In the data rows, the value 128 means zero.
Here are some points:
96 132 147 158 133 91 109 165 166 142 91 74 90 49 10 61 86 196 202 138 165 171 154 85 158 80 107 123 250 225 167 114 99 153 125 72 71 128 102 71 76 123 196 141 95 93 157 150 166 158 133 107 104 115 151 175 104 85 148 223 148 71 53 98
125 91 91 143 86 175 131 120 105 114 139 132 147 141 185 140 130 61 130 155 127 107 120 106 175 177 147 94 80 115 160 166 107 113 154 170 195 130 113 101 134 101 125 145 203 209 132 97 45 134 74 158 134 100 83 121 141 134 122 114 131 190 149 170
138 149 125 147 132 111 151 135 222 83 122 156 146 120 133 112 121 170 163 143 167 94 117 126 75 93 104 121 110 73 89 153 114 162 147 124 111 125 133 130 127 69 167 151 195 150 104 127 174 114 85 65 98 163 119 119 107 156 146 114 112 132 119 93
121 92 94 125 142 170 149 51 46 134 143 99 110 165 207 173 154 38 79 143 104 171 141 176 221 237 170 158 50 103 115 210 125 27 129 173 132 38 62 97 173 124 128 68 146 133 100 56 75 149 153 164 144 156 67 91 199 136 70 58 113 175 184 90
110 132 162 93 129 109 159 133 132 119 83 109 107 96 99 123 124 137 177 160 159 152 154 92 104 131 123 118 159 158 106 71 139 149 98 70 154 121 115 99 145 127 128 111 104 100 147 181 130 120 190 141 113 117 136 120 108 99 75 193 148 69 71 143
104 160 178 150 130 119 91 75 121 132 164 113 93 91 199 159 98 67 76 93 114 141 167 177 121 109 140 164 168 159 99 115 80 75 99 136 134 126 84 119 162 193 118 64 85 97 79 102 231 169 178 124 167 174 141 100 44 69 62 98 98 144 138 52
155 153 129 207 147 182 128 114 88 77 111 118 116 161 199 173 120 94 105 144 121 144 135 110 188 133 149 87 158 114 96 154 161 126 64 91 180 60 107 103 178 177 119 89 90 139 153 117 111 158 166 124 125 203 153 131 109 114 76 129 75 156 157 86
120 69 10 26 120 122 165 203 159 126 72 96 192 134 127 74 134 244 209 226 149 100 25 51 121 176 128 82 103 86 175 146 141 209 215 113 115 135 168 64 62 35 142 156 144 158 195 103 8 38 98 97 79 47 146 184 122 181 210 218 132 104 137 235
127 91 47 79 94 191 142 138 152 125 155 156 156 163 181 147 155 130 137 143 114 13 82 104 153 127 113 94 48 69 169 157 199 179 182 193 146 183 184 116 91 122 62 174 208 158 122 110 117 75 140 86 89 94 121 137 156 162 108 35 80 134 207 209
151 117 79 66 83 129 144 195 189 118 74 119 185 178 102 111 71 179 226 117 127 127 98 114 101 178 169 63 121 156 133 132 153 182 175 99 119 142 196 160 69 106 178 174 179 146 136 108 80 17 123 64 98 122 144 156 187 147 146 131 109 144 188 203
164 173 146 181 122 84 135 101 156 167 159 130 149 149 134 146 131 100 118 144 48 156 111 133 173 93 91 126 178 78 137 126 88 122 135 139 117 128 114 118 189 135 98 128 103 128 85 155 158 161 102 138 123 123 153 58 127 120 110 125 139 169 103 122
118 208 255 189 60 91 69 18 91 137 178 148 76 113 177 189 78 24 20 93 66 130 186 200 154 67 130 190 165 186 123 85 72 110 94 134 134 147 71 105 225 193 171 56 98 46 114 137 202 234 175 119 181 161 169 63 110 47 54 129 153 170 117 24
125 86 41 62 106 119 184 171 168 146 67 95 156 163 118 101 140 191 216 149 142 151 76 67 122 159 163 125 110 80 116 186 158 157 181 166 141 152 171 141 75 66 111 198 215 185 101 89 36 0 78 83 80 53 120 125 143 170 133 138 122 107 157 197
128 81 57 92 172 170 186 121 97 100 177 153 127 184 232 151 152 108 93 133 102 106 88 141 112 199 177 171 0 23 145 187 112 95 114 208 190 120 91 117 171 117 42 149 209 189 86 28 59 58 85 128 168 100 89 121 199 218 89 88 103 196 196 129
159 131 126 153 125 39 124 164 164 107 144 97 96 101 121 114 119 126 113 91 106 140 160 132 115 122 79 158 174 137 94 68 126 81 129 141 136 182 194 159 143 105 117 143 139 126 142 137 78 120 113 75 150 101 191 108 100 93 105 127 125 141 133 155
160 204 177 198 191 127 64 42 118 139 173 160 41 80 143 182 142 45 18 66 71 102 168 228 174 124 119 165 189 138 144 72 41 45 81 153 178 112 75 193 195 188 145 54 47 82 136 115 218 155 176 145 175 189 116 64 101 75 91 51 97 153 102 52
127 73 68 132 148 171 164 182 176 131 65 122 148 214 93 95 159 116 185 151 147 159 104 92 92 170 131 108 25 118 129 148 159 143 119 124 94 149 134 158 113 122 128 199 198 148 162 109 76 127 95 95 116 46 67 91 149 218 167 203 116 113 142 215
120 56 108 123 153 214 142 115 134 140 97 152 155 159 202 119 119 140 123 155 154 104 92 168 142 150 145 132 30 110 195 143 160 132 143 108 123 120 119 78 105 60 113 156 171 134 106 108 108 112 53 148 83 132 112 111 138 114 123 129 125 125 173 197
117 194 165 89 114 170 127 55 70 118 200 153 107 125 191 188 123 0 68 76 115 107 161 143 150 201 142 159 148 130 116 123 131 113 128 214 159 84 83 123 191 150 76 88 104 87 61 143 137 137 142 190 161 141 119 129 160 102 61 24 137 177 160 64
105 22 52 84 83 105 107 132 156 74 24 85 190 153 58 124 167 237 190 207 206 175 55 102 108 188 123 75 93 143 154 162 190 155 172 107 54 170 152 89 71 56 131 209 159 128 187 113 34 30 122 188 94 72 152 167 195 193 211 168 113 66 131 216
105 158 112 94 142 91 104 203 197 131 50 91 116 112 68 44 132 193 189 159 145 140 115 91 126 130 79 152 144 189 160 91 103 158 179 26 67 145 218 108 27 91 194 178 103 100 151 157 161 59 165 80 102 57 114 140 120 116 167 166 98 53 28 174
100 94 97 129 135 172 149 110 26 129 120 94 161 177 210 146 88 117 165 117 143 62 119 186 156 152 189 113 30 74 82 147 122 143 140 218 161 103 113 91 157 150 49 117 154 180 76 48 61 123 152 136 176 137 88 116 179 190 134 76 141 179 216 146
120 215 215 210 137 127 99 108 98 103 136 130 39 118 177 210 115 55 35 103 60 86 213 246 161 103 80 203 205 115 103 107 87 65 99 129 112 100 113 112 211 216 141 35 29 84 125 164 177 215 174 169 186 158 126 103 72 73 121 128 163 140 115 106
192 126 76 46 96 152 176 184 144 154 127 94 177 175 104 53 168 210 193 133 159 96 45 74 80 102 159 90 90 126 142 146 157 160 121 165 112 188 200 180 111 61 145 196 197 191 151 115 35 61 75 82 124 105 98 184 125 164 125 152 93 89 149 192
152 109 123 108 114 71 143 150 180 140 135 157 126 115 122 91 103 193 84 138 119 114 104 101 120 44 87 125 188 134 154 149 100 165 111 140 100 135 149 127 92 126 185 153 153 124 136 101 137 128 140 106 86 144 120 147 100 116 126 144 136 114 98 119
84 100 49 109 127 134 151 152 168 121 119 139 140 117 97 101 160 191 170 167 127 186 89 53 110 169 140 96 109 127 217 138 110 154 121 78 81 181 188 102 37 68 139 162 157 174 94 130 82 76 122 81 85 110 80 177 139 200 207 181 170 145 135 171
116 148 145 119 116 151 148 115 92 107 127 125 68 144 143 151 149 136 110 77 103 100 109 178 151 138 139 131 107 103 107 114 105 123 139 145 132 110 100 175 116 156 104 84 149 108 79 137 124 103 112 136 102 161 165 150 125 126 121 78 134 184 110 108
157 229 217 188 125 91 129 50 118 165 169 149 85 63 131 191 99 63 39 112 70 149 166 200 126 129 115 179 189 93 116 137 84 82 83 138 194 128 102 168 211 164 125 68 112 119 102 118 204 193 185 106 146 147 138 54 90 22 93 111 109 154 149 39
65 106 131 134 118 145 136 131 144 122 122 140 132 139 69 139 191 166 150 175 183 156 125 127 131 149 148 111 162 193 181 155 171 151 151 100 96 58 119 109 102 106 162 141 102 139 162 169 116 98 151 147 115 102 137 134 162 128 198 189 121 75 80 158
108 76 126 123 127 78 109 184 184 120 60 78 108 104 34 59 136 158 139 129 176 190 155 146 62 116 73 137 197 176 164 127 113 158 105 28 71 123 131 129 88 149 166 104 62 90 142 131 122 183 137 107 127 89 175 124 97 125 164 201 179 52 75 59
155 162 168 174 168 144 114 145 103 178 115 164 105 107 162 183 132 145 94 107 78 87 179 118 88 86 83 121 75 139 94 124 123 135 98 167 168 102 108 159 191 195 155 124 171 170 75 153 200 173 156 117 176 95 129 96 74 132 63 42 122 184 137 95
162 78 99 87 164 141 165 160 90 175 141 126 92 112 83 151 104 156 126 128 168 87 118 109 124 144 166 69 138 142 141 217 159 193 78 122 157 117 114 163 110 92 148 155 173 171 113 110 100 86 93 154 109 94 93 143 95 122 184 133 145 169 131 130
196 63 143 146 150 148 97 149 162 134 119 91 110 132 70 86 148 143 114 156 183 173 124 86 116 161 123 124 72 122 159 109 78 174 125 72 156 133 148 120 63 94 126 173 165 138 183 116 108 134 115 116 120 132 144 119 176 137 158 167 111 85 104 109
130 139 197 149 139 119 89 57 70 153 189 163 75 46 203 156 74 59 20 94 108 102 227 186 185 154 166 154 156 70 115 167 120 40 106 225 205 64 58 119 239 166 136 96 79 143 102 168 186 216 131 159 176 182 65 92 94 91 54 102 118 171 150 41
132 171 191 131 114 64 115 164 171 154 128 141 89 108 86 65 125 133 126 105 89 84 116 123 94 70 104 178 134 142 71 84 146 135 118 176 144 137 141 150 172 161 170 119 126 148 106 193 209 169 130 155 105 153 134 74 83 132 63 106 170 89 105 67
111 153 211 172 156 108 57 91 110 140 157 152 131 108 98 156 131 102 102 91 117 149 155 189 113 118 106 158 194 148 255 74 123 144 124 120 90 93 104 165 205 144 152 86 108 61 159 206 184 199 161 120 122 150 151 124 118 69 146 101 156 94 98 105
151 161 177 136 96 84 106 206 191 134 101 78 141 124 54 78 178 204 211 130 144 190 155 80 72 88 155 193 145 170 107 111 102 165 105 65 95 185 192 95 72 125 105 170 94 116 147 136 140 82 111 131 105 140 166 134 127 87 176 202 153 74 85 123
144 120 155 148 112 115 83 191 211 107 94 140 125 47 72 89 104 161 137 114 169 161 134 118 103 118 91 147 181 191 171 90 173 134 128 62 56 101 167 105 104 142 107 111 46 66 123 168 176 181 122 90 93 91 111 118 147 148 136 235 168 91 88 60
111 84 107 93 65 85 101 151 170 142 66 133 138 149 39 63 188 157 171 165 155 172 121 152 153 69 93 82 208 193 151 120 123 162 96 55 59 129 165 88 93 82 164 134 112 121 166 190 127 124 116 137 118 108 94 166 137 94 158 250 175 88 104 137
111 41 104 76 122 137 179 133 194 96 29 107 169 103 142 146 151 178 167 172 221 202 114 89 121 171 176 85 137 164 148 166 144 157 146 134 134 112 202 103 49 38 106 115 87 181 93 159 65 66 181 169 112 101 112 144 140 156 180 188 117 103 120 186
134 138 127 136 127 117 173 155 150 145 141 139 181 152 139 87 124 166 158 133 81 112 131 123 79 70 112 162 141 97 75 86 133 116 160 86 144 164 152 107 125 99 136 144 161 192 122 142 96 83 118 124 143 148 149 146 102 89 143 107 87 117 143 173
142 211 189 181 107 143 100 128 157 130 154 126 49 61 106 79 162 117 57 70 118 155 160 138 130 123 50 162 216 192 114 101 125 143 128 77 133 82 118 110 140 166 170 131 53 86 139 154 227 204 160 108 142 121 152 83 56 137 115 163 113 121 45 39
123 87 50 99 174 218 211 86 36 84 71 135 128 129 243 184 114 109 174 229 116 141 154 175 216 210 215 136 67 99 187 176 123 94 104 175 135 44 63 153 116 114 73 85 107 221 127 38 21 103 128 183 139 67 90 138 132 226 116 70 100 203 200 88
144 133 162 123 63 109 107 159 168 120 86 89 143 99 12 91 148 202 180 169 184 194 142 86 130 100 94 101 202 191 188 104 145 173 142 65 86 145 168 123 35 148 162 205 47 63 183 206 115 143 135 115 86 107 125 188 78 108 172 210 174 68 55 143
16 more points follow, each with its number after it:
149 149 88 153 141 143 172 144 82 164 122 88 178 107 111 151 88 95 154 108 104 100 158 135 138 163 187 127 86 62 99 162 148 95 116 158 115 152 144 121 157 177 112 96 184 163 115 122 128 116 92 122 158 111 114 137 112 125 133 144 93 167 143 166 0
152 189 172 189 78 128 94 91 133 143 166 77 101 136 48 121 123 145 78 94 139 134 159 178 102 63 134 130 184 152 133 126 109 119 128 102 138 132 120 126 141 163 130 124 106 132 176 135 224 117 156 87 142 187 157 117 68 66 105 171 145 114 102 125 1
85 115 86 74 143 135 151 151 191 7 91 150 207 188 121 102 153 217 174 184 160 110 48 86 124 192 164 118 68 120 83 118 169 158 150 47 111 126 191 81 5 85 125 166 143 172 147 77 20 53 140 142 82 68 141 152 184 199 160 113 115 119 147 192 2
176 115 95 118 157 205 153 33 52 102 134 132 112 160 225 223 86 58 44 87 104 96 102 111 213 97 135 138 60 72 67 169 138 79 142 194 182 95 59 155 200 162 52 107 170 112 104 66 146 94 126 133 203 161 106 114 156 111 47 60 134 240 205 106 3
152 149 209 158 144 172 158 94 82 158 139 140 50 102 154 186 120 53 47 91 103 117 194 187 183 160 169 188 142 119 139 136 104 36 151 138 172 93 33 154 188 197 113 87 50 96 78 139 193 171 157 216 160 141 160 104 90 97 74 123 151 151 150 43 4
173 92 35 109 189 165 138 107 109 98 122 112 161 161 169 139 150 109 179 203 169 138 84 145 166 166 234 114 101 81 191 164 163 152 128 169 142 113 70 127 168 136 83 125 161 158 107 91 43 59 149 153 190 122 100 116 191 188 151 79 129 148 174 130 5
110 116 104 108 150 110 127 177 135 131 122 85 152 88 168 132 122 123 143 194 136 127 89 140 115 156 95 123 135 109 119 157 192 163 114 117 108 168 175 109 124 92 116 140 142 156 135 146 122 69 106 101 142 121 106 114 107 125 146 77 168 169 122 166 6
133 194 167 139 127 110 112 127 150 126 115 142 146 119 45 84 128 170 105 110 56 121 144 118 107 141 120 122 128 153 188 130 141 109 90 104 62 90 141 149 151 151 129 147 142 63 123 152 157 136 91 91 152 125 108 123 96 121 175 165 137 106 158 104 7
142 164 129 90 150 142 114 170 158 145 145 164 111 159 86 138 116 171 145 156 133 122 126 88 129 138 122 155 86 75 114 106 129 154 145 129 151 168 161 99 102 105 84 111 202 111 123 89 76 30 113 78 120 96 100 144 135 139 117 97 127 129 134 172 8
104 141 149 129 135 85 108 179 134 186 136 87 113 104 54 124 116 180 171 124 195 189 116 139 151 93 102 139 233 220 159 97 130 166 95 60 52 117 154 54 62 110 199 134 43 51 179 170 162 132 187 162 117 113 100 123 118 69 178 189 154 38 0 70 9
97 142 113 110 129 96 164 131 251 139 157 126 183 141 115 150 120 166 169 163 136 105 138 83 118 88 142 70 127 135 71 83 133 155 129 158 113 164 164 85 73 150 99 133 165 155 128 157 83 96 126 59 147 111 75 163 91 117 128 144 134 94 150 117 10
122 178 207 169 99 72 136 107 118 139 182 198 148 107 152 140 125 55 39 98 74 78 141 146 140 92 95 157 144 110 66 100 113 96 161 181 145 116 123 200 192 192 144 135 117 81 147 147 236 159 117 167 148 174 118 93 90 132 66 79 133 117 87 97 11
126 181 184 169 87 98 97 135 91 177 170 187 85 101 98 119 93 92 103 76 100 116 145 114 65 29 146 190 172 166 81 109 123 102 165 131 126 164 127 151 199 177 140 62 101 126 128 155 222 212 163 130 186 178 109 122 81 90 144 126 103 124 89 67 12
97 123 165 170 165 113 120 128 146 104 129 146 124 102 131 124 101 83 53 137 155 85 113 159 133 132 96 151 147 117 137 112 95 142 96 139 133 135 114 127 113 160 160 142 117 99 124 110 147 130 159 133 175 148 113 128 94 108 154 190 89 118 105 103 13
131 17 0 25 141 199 204 153 125 141 68 108 166 212 139 124 96 150 210 179 149 120 45 56 146 212 168 68 0 7 134 244 182 128 145 164 145 135 83 98 50 24 75 188 246 198 105 51 0 2 71 111 78 70 56 132 207 242 200 54 79 177 249 212 14
83 97 85 150 106 106 173 180 175 158 92 99 163 149 46 44 146 219 187 164 170 146 105 30 155 118 123 114 112 182 131 95 98 192 182 98 73 109 129 105 84 104 108 182 102 151 136 130 107 67 127 143 72 71 156 184 128 121 137 219 129 38 85 171 15
Which of these numbered points is nearest to each point below by angle, seen from the average point of the first points? Its number follows each.
95 86 90 72 137 173 158 208 166 93 54 143 227 129 97 44 144 216 188 199 149 120 99 58 101 134 208 86 64 103 139 118 149 163 180 105 139 168 173 147 20 113 87 206 171 166 159 100 0 64 107 95 131 95 103 181 167 183 144 145 101 74 117 195 > 2
107 133 75 132 107 129 128 198 217 130 74 146 151 96 85 56 174 215 149 152 185 195 74 47 78 144 115 82 151 211 145 110 146 163 83 79 70 124 197 129 58 79 162 166 177 75 137 146 72 117 114 145 36 92 186 198 155 172 162 216 114 31 79 160 > 15
128 103 57 99 97 170 201 134 113 126 132 109 175 137 166 131 135 138 120 118 70 75 115 98 69 134 118 97 99 49 82 147 173 111 114 170 136 176 183 154 179 132 126 133 190 163 152 93 95 102 100 97 137 114 116 102 154 160 109 103 27 155 192 100 > 0
132 55 20 69 114 140 174 201 168 72 92 98 124 129 77 57 147 255 226 219 135 131 78 53 116 206 132 70 72 105 132 133 159 167 195 30 95 176 206 130 16 62 122 188 162 218 115 98 6 10 71 108 90 90 123 150 155 141 134 178 109 93 132 242 > 2
139 119 55 109 147 181 150 116 163 78 140 121 126 160 129 116 76 141 113 145 194 140 119 160 118 196 122 111 102 112 130 129 145 125 133 128 97 75 78 156 85 150 79 133 114 137 125 97 80 101 169 123 144 95 102 160 202 157 80 116 154 182 131 117 > 5
173 154 226 172 162 152 129 51 17 135 185 109 64 69 200 212 101 85 32 73 101 104 166 201 240 193 227 155 138 178 121 137 105 68 91 172 168 81 31 96 186 210 133 73 39 87 148 103 162 240 199 233 184 162 193 116 142 106 64 81 132 192 116 19 > 4
101 149 216 155 60 62 143 115 143 189 146 138 109 85 112 122 112 135 120 102 116 96 136 89 65 82 102 158 138 143 151 107 131 149 152 89 132 127 162 106 152 173 138 110 172 111 135 101 195 220 132 93 150 125 178 94 108 107 112 148 142 138 37 71 > 12
129 128 228 162 153 68 67 116 119 154 186 113 112 129 43 100 148 79 93 93 87 189 164 183 106 53 128 166 217 159 96 87 98 86 145 56 79 127 157 132 132 148 152 97 30 50 208 182 207 184 204 145 91 146 178 141 72 46 109 161 154 30 59 74 > 1
123 97 103 76 101 88 172 234 169 112 43 93 165 116 50 94 169 215 216 147 123 148 87 55 84 114 68 102 125 140 150 91 136 203 116 81 98 188 199 119 57 122 150 174 162 124 169 170 87 66 125 102 67 90 98 195 127 133 163 174 113 47 107 192 > 15
163 154 161 185 115 98 93 125 141 125 116 100 115 94 53 77 119 127 123 67 121 134 102 135 110 89 83 188 175 162 86 98 164 159 148 74 133 97 87 107 163 174 135 145 95 78 146 169 175 162 128 137 95 120 102 108 91 115 124 184 173 97 78 67 > 1
123 88 104 83 68 138 135 156 131 162 178 113 128 154 144 134 127 169 155 150 85 114 103 114 145 102 115 148 107 65 89 129 122 125 142 169 183 142 182 204 98 180 118 156 135 165 82 62 159 89 64 68 153 119 113 140 135 112 88 57 103 153 125 149 > 8
125 153 159 111 150 63 125 155 133 101 149 136 149 183 150 160 149 145 165 118 130 81 86 99 82 118 166 142 119 102 79 41 123 113 178 130 175 140 166 123 138 142 91 174 150 226 148 122 127 118 89 93 140 148 136 153 23 98 84 115 107 149 113 170 > 10
180 68 83 123 63 87 178 171 189 141 97 120 167 126 81 105 154 198 195 144 111 120 72 81 69 74 104 120 163 143 97 124 145 212 150 75 162 165 207 105 68 109 144 151 107 155 141 136 106 96 98 112 66 110 125 122 116 116 167 218 137 73 110 210 > 15
168 129 177 150 161 83 79 166 111 135 118 86 106 43 65 147 172 130 136 139 170 175 171 147 123 150 125 126 177 199 172 89 115 161 85 68 37 83 85 77 86 100 151 92 43 45 195 183 115 146 126 120 141 83 143 182 116 113 168 249 192 75 80 76 > 9
119 185 214 170 117 60 100 168 186 162 57 82 114 67 21 5 154 179 163 128 165 231 163 155 91 69 62 178 232 255 141 108 128 140 141 7 43 123 168 70 52 133 139 150 38 48 170 208 225 184 220 133 75 89 122 146 136 111 220 255 216 40 0 91 > 9
127 99 141 168 120 97 80 127 129 107 151 118 124 120 119 132 137 104 83 154 146 148 108 86 141 150 102 182 164 122 174 115 115 134 122 160 181 125 125 175 121 134 136 118 129 192 158 173 130 161 156 106 114 146 144 113 114 126 86 143 77 124 149 128 > 13
120 156 139 199 111 83 90 180 211 118 82 155 105 40 61 83 158 149 149 122 214 201 162 137 156 71 108 75 234 236 188 86 135 154 152 9 15 95 160 93 38 123 149 134 44 57 128 246 147 153 137 156 60 120 161 129 119 147 194 238 188 101 36 75 > 9
121 91 114 113 114 128 57 140 144 148 140 160 124 182 154 147 152 113 125 122 121 90 108 115 154 153 122 114 112 74 110 89 120 104 135 125 144 137 178 107 110 104 117 78 167 160 167 126 84 163 100 130 127 113 121 147 133 148 102 101 115 127 194 156 > 8
125 80 33 156 121 109 126 160 177 140 108 133 183 124 78 96 168 164 243 148 172 158 108 58 88 143 135 78 171 121 150 111 150 151 136 92 82 170 169 152 70 67 98 165 143 119 141 121 47 90 98 107 73 140 143 198 152 133 196 180 179 47 127 172 > 15
130 134 207 195 153 52 124 83 211 145 113 108 58 88 72 82 129 113 188 63 117 162 163 170 84 76 71 157 177 205 129 86 113 118 121 111 136 147 149 164 204 143 225 123 102 112 85 186 188 222 156 135 122 82 140 105 99 117 131 116 127 100 104 56 > 12
132 109 92 108 120 104 135 159 165 134 136 157 122 143 106 182 145 184 131 118 124 105 88 100 80 134 118 100 100 111 85 120 147 196 101 156 185 162 132 156 156 89 139 195 178 132 108 128 75 122 78 71 127 176 131 137 130 109 157 76 109 105 174 131 > 8
83 49 0 56 144 154 172 124 98 154 132 142 205 199 197 113 154 176 231 185 105 73 37 41 89 219 138 79 84 54 118 153 189 194 183 142 137 143 119 134 95 63 77 176 211 199 128 109 19 71 63 91 122 118 92 164 216 185 175 103 92 118 201 251 > 14
164 203 207 185 103 53 62 141 153 120 108 156 106 88 100 53 128 97 83 39 83 119 168 154 105 67 82 146 216 146 144 114 111 110 136 127 152 168 147 117 182 167 186 122 88 120 131 160 185 225 134 105 127 116 176 68 42 58 148 146 124 142 56 52 > 12
140 149 216 195 93 12 86 93 182 122 64 113 95 62 78 54 149 146 122 91 164 179 178 166 126 65 64 137 242 231 173 107 88 152 134 10 54 83 179 87 84 170 173 109 0 35 164 217 205 227 248 150 98 92 138 233 36 47 216 246 204 68 0 62 > 9
155 163 135 162 116 110 72 144 144 102 115 95 126 105 47 115 136 123 153 130 180 184 119 111 103 135 74 138 196 227 141 86 144 188 133 87 51 123 173 107 104 112 171 128 45 54 144 166 147 104 120 127 122 99 157 152 62 60 173 236 220 66 125 141 > 9
101 145 218 154 147 99 90 140 153 71 143 119 77 126 84 69 150 86 137 144 182 129 163 170 147 85 99 113 164 187 148 143 121 126 173 75 80 114 124 70 74 95 134 100 57 79 157 141 139 143 107 110 157 109 78 185 131 104 177 132 131 75 97 88 > 9
116 162 191 141 149 139 150 56 82 106 124 114 125 89 160 178 59 85 64 118 177 140 225 200 195 184 127 128 178 143 130 160 121 138 106 132 171 110 56 108 191 174 143 104 46 104 146 129 183 186 183 206 127 129 178 121 114 128 96 166 131 121 92 65 > 4
131 139 110 132 137 112 139 116 134 116 158 151 117 94 128 100 163 135 100 148 112 140 113 122 122 82 111 115 144 84 110 143 178 136 151 176 148 126 161 157 142 131 123 131 114 103 151 149 145 113 65 121 128 157 162 143 108 178 122 92 188 105 156 129 > 11
150 125 161 86 95 127 166 178 146 141 130 123 157 115 148 150 123 144 129 116 86 63 54 86 117 74 115 118 141 115 59 93 124 158 149 106 136 218 151 169 174 103 167 164 182 156 122 147 150 132 82 121 102 147 153 160 96 115 109 130 129 95 149 120 > 10
112 36 0 93 174 220 174 131 157 98 79 165 166 226 171 167 117 153 181 168 161 72 27 86 178 185 158 86 0 34 141 144 179 116 171 136 165 130 144 192 124 99 89 163 224 205 124 62 4 33 35 121 88 96 56 139 169 197 116 43 65 128 208 225 > 14
89 142 97 184 129 62 79 114 84 101 143 69 114 105 53 65 121 131 161 106 150 186 184 146 186 208 120 149 165 189 139 128 107 123 94 67 81 122 106 107 38 113 165 83 68 90 124 164 174 128 142 210 116 93 150 138 155 108 159 192 171 110 115 117 > 9
141 121 183 134 90 99 158 172 139 193 148 118 149 139 185 117 147 96 187 95 70 128 105 70 76 26 119 80 128 75 71 107 145 145 139 178 147 183 187 178 99 88 116 141 164 120 121 159 162 142 71 120 137 138 147 138 114 120 152 116 116 102 124 123 > 10
135 61 116 142 127 123 94 174 203 125 100 165 153 115 95 133 107 133 136 158 121 108 112 116 108 141 119 96 112 162 85 113 149 120 143 128 147 148 151 112 119 92 156 139 88 166 143 100 112 85 106 106 106 108 151 157 139 167 115 145 92 154 140 152 > 2
120 107 91 143 144 137 150 150 176 120 157 117 179 123 156 186 103 102 127 137 141 106 146 103 97 159 105 171 87 68 153 148 127 150 97 146 141 203 116 172 162 146 131 145 132 101 163 136 102 117 109 69 135 121 95 62 121 154 105 85 103 137 144 137 > 0
92 133 156 80 109 104 142 202 139 87 133 179 156 175 92 31 147 191 185 152 92 67 90 64 112 99 124 73 95 125 155 119 136 167 139 138 104 138 212 130 76 86 125 213 149 150 178 108 94 30 54 97 129 101 147 137 162 103 117 135 133 90 160 184 > 2
174 132 116 96 152 114 137 69 82 94 197 165 169 145 186 164 114 69 119 75 117 108 129 146 147 122 157 96 56 55 158 121 171 76 77 200 207 127 78 147 207 125 108 79 162 124 80 122 120 129 94 121 153 150 145 103 161 137 58 29 92 197 197 136 > 3
72 213 144 160 137 164 75 32 2 119 183 131 48 130 157 203 129 17 17 135 105 168 175 172 234 131 188 178 176 171 119 98 108 86 112 115 52 77 42 118 176 150 117 54 56 77 54 96 185 165 255 229 150 186 170 102 104 88 114 79 168 156 104 95 > 4
85 75 68 64 130 149 184 138 103 146 108 137 160 164 167 135 154 158 188 219 151 127 84 88 137 164 148 91 24 125 105 181 149 115 154 110 181 111 110 136 71 53 147 166 228 189 128 62 37 78 75 86 165 128 116 120 229 196 128 97 111 141 155 212 > 14
128 46 97 155 98 165 151 150 137 113 97 158 179 175 73 111 130 223 163 188 163 87 54 49 120 148 193 118 105 123 124 141 173 154 111 76 112 144 151 123 78 94 95 154 150 166 107 63 97 87 101 109 83 133 84 167 114 108 144 92 102 101 169 198 > 2
137 122 146 133 102 70 124 134 129 150 113 153 139 129 166 65 154 184 128 128 168 145 120 110 124 157 76 162 95 159 166 81 82 166 159 88 109 148 126 129 151 85 109 137 137 95 150 159 108 128 145 141 138 128 161 179 121 104 128 166 134 59 93 137 > 15
115 201 206 215 143 114 91 15 58 118 231 162 68 106 205 231 115 29 54 55 102 140 189 226 184 157 144 198 154 169 133 90 76 90 73 110 176 92 76 114 176 194 49 28 0 83 98 152 199 177 207 150 152 179 184 117 104 57 141 114 128 137 128 112 > 4
145 93 66 119 123 175 176 144 157 120 97 135 179 131 136 145 127 155 162 100 96 127 93 78 133 121 150 151 57 119 160 187 135 157 139 140 142 114 129 149 88 59 89 143 154 143 176 102 112 100 103 97 123 100 83 143 160 145 134 106 101 112 173 163 > 14
116 152 133 155 133 111 94 157 167 140 153 123 103 143 167 157 144 128 71 124 79 111 74 121 98 104 130 95 140 75 95 117 150 141 115 136 146 154 147 153 163 194 184 137 165 118 108 148 147 155 76 100 97 178 133 83 84 166 123 99 98 160 147 118 > 11
98 149 155 184 89 67 50 157 172 78 63 91 113 52 44 58 166 174 143 142 162 122 223 122 112 104 111 130 174 224 142 112 76 166 119 27 71 78 201 125 61 47 162 116 70 73 166 197 202 159 171 146 72 81 137 162 122 119 206 249 219 144 40 90 > 9
84 103 21 57 113 183 163 164 133 131 84 170 194 214 162 111 106 185 143 190 139 92 92 93 121 190 177 141 54 57 123 152 183 174 192 170 156 153 137 99 169 91 110 135 224 171 138 63 29 66 82 145 118 102 82 141 199 224 90 146 51 134 201 186 > 14
151 162 137 131 117 119 88 168 155 120 70 141 151 66 84 87 159 206 151 167 195 139 118 77 123 78 98 110 225 165 150 115 154 181 119 90 46 105 168 118 43 136 140 126 70 90 179 180 109 124 120 120 101 66 124 171 137 95 193 190 156 55 15 99 > 9
129 46 40 60 173 231 225 82 121 103 127 129 161 178 210 169 167 163 170 140 150 80 14 91 102 137 150 63 0 36 136 213 168 88 168 217 177 112 95 154 141 110 94 176 221 193 72 81 37 14 38 109 116 121 99 112 199 221 150 47 78 190 204 176 > 14
115 32 50 69 130 162 159 165 150 116 136 93 134 181 129 112 112 222 162 165 138 138 106 86 150 120 144 75 34 35 169 159 208 118 130 116 83 173 165 144 105 82 120 175 192 186 145 86 60 52 94 102 125 91 131 144 215 165 158 116 92 158 189 253 > 14
105 55 54 66 153 173 153 162 148 85 123 101 165 147 109 49 145 172 197 213 139 114 118 117 147 135 144 105 115 168 155 156 115 197 105 129 115 142 190 137 84 60 122 147 181 160 170 133 86 74 131 115 110 93 125 175 153 157 133 182 118 78 153 215 > 2
127 177 126 122 147 152 153 89 105 137 132 142 89 146 146 177 136 132 117 84 121 115 74 164 164 151 128 133 49 32 109 155 106 102 145 222 191 88 87 115 182 156 107 127 184 141 111 126 69 227 180 140 212 158 119 73 152 165 89 34 114 173 194 97 > 3
